Where one turn sends some rows of the set: a few examples, then the rows asked:
j_157: [-16  16  25  -1   2  14 -12 -25  39   7  -2  -3  -8  14]
j_268: [-10   8  40   0  24   7  -8  10 -17 -16 -31 -13  31  -4]
j_634: [ -5 -21 -26  -7  -8 -22   5  15 -31  -8 -29  10  -8 -27]
j_226: [-23  13  22 -11   3  26 -18 -28  35  10  -4  -3  -7   6]
j_27: [-13 -18 -39  15 -11 -21 -24  -1 -19 -11 -31  10  -6  -6]
j_210: [-22  -4 -28  35  -7  -2 -33 -13   3   2 -24   8   0  10]
j_273: [-27  -4 -32  26 -12  -8 -30 -17   6  -6 -21   6   8  16]
j_941: [ -3   1  38 -24   8  18   8 -29  19  12  -2  -2 -22  -9]
j_179: [-10   3  37 -36   1  22   4 -20  21  15  -4  -2 -14 -11]
j_890: [-17   8  27   1   7  19 -14 -35  34  12  -2   2 -12   7]
j_747: [  2 -28 -26 -14 -11 -18  -6   5 -37  -9 -33   5  -6 -26]
j_214: [  5 -24 -26  -2 -13 -13   4   8 -38  -3 -32   7 -13 -23]
j_377: [-21  16  25   8   0  11   8   7 -18 -14 -27 -14  38  15]
j_137: [ 11 -21   5 -32  -9 -13  12   8 -26   1 -24   4 -21 -30]
j_402: [ 14 -22   5 -36  -4  -8   9   6 -28  -2 -25   0 -17 -34]
j_621: [-18 -12 -41  17  -6 -17 -18   7 -17 -13 -29   9  -1 -10]
j_658: [  2 -25 -24 -10 -12 -22  -5  10 -33  -7 -31   8 -13 -23]
j_225: [  0   9  41 -29   6  14   4 -16  26   9  -5  -5 -17  -6]
j_249: [-27  10  14   3  -4  13   9  -5 -26 -20 -26 -14  39  15]
j_4: [-14  16  36   7  13  10   0  12 -16 -13 -29 -13  34   7]
j_743: [-24  -8  12 -10  10  14  -2 -19 -38 -28 -27 -17  37  -5]
j_749: [-31  12  -8  15   3  16 -34 -23  30   1 -12   0   0  13]
j_936: [-16  -7  23 -12  22  11 -12 -13 -33 -27 -29 -15  34 -13]
j_536: [-14 -20 -40  12 -13 -17 -21  -4 -23 -10 -30   8   4  -6]
j_461: [  0 -10  29 -44  -3   5  20  -5  -5  11 -11   2 -17 -26]
j_474: [  9 -10  28 -36   1   9  23 -13  -9   7 -10  -2 -27 -26]
j_616: [-28   1   8  -4  -1  14   5 -15 -35 -25 -25 -16  39   7]
j_425: [-24   6   0  25   3  10 -31 -29  26   7 -11   6  -4  15]
j_92: [-18  12  23  -7   0  17 -15 -31  36   8  -2  -2 -14  13]
j_915: [ 13  -6  32 -42   4   6  13  -3  -3   5 -14  -5 -21 -26]
j_421: [  2 -20   4 -33  -7 -12  21   9 -27   1 -21   7 -13 -34]
j_757: [ -2   6  37 -32  -1  16   5 -21  22  11  -5  -3 -23  -3]
j_851: [ 12 -20   1 -27  -7  -4  21   2 -32   2 -22   3 -22 -32]
j_110: [-27   9  -6  16  -3   7 -31 -29  29   1  -9   2  -6  20]
j_914: [-30   2 -33  27  -1  -2 -35  -8   8  -9 -23   4   2   6]
j_367: [-11  -1  34  -8  27   8 -13  -1 -26 -21 -30 -14  32 -13]
j_466: [-28  10  -5  20  -4   5 -24 -25  30   0  -9   2   3  23]
j_283: [ 10  -8  31 -43  -5   2  17  -4  -4   8 -12  -1 -26 -22]
j_983: [-25  -4 -31  26  -7  -8 -35 -16   6  -8 -21   7  -1  13]
j_683: [-10 -16 -37  23 -12 -12 -19   2 -22  -3 -31  10  -4  -6]

j_110 -> j_658
j_747 -> j_225
Where do these go?
j_621 -> j_461
j_941 -> j_210
j_249 -> j_936

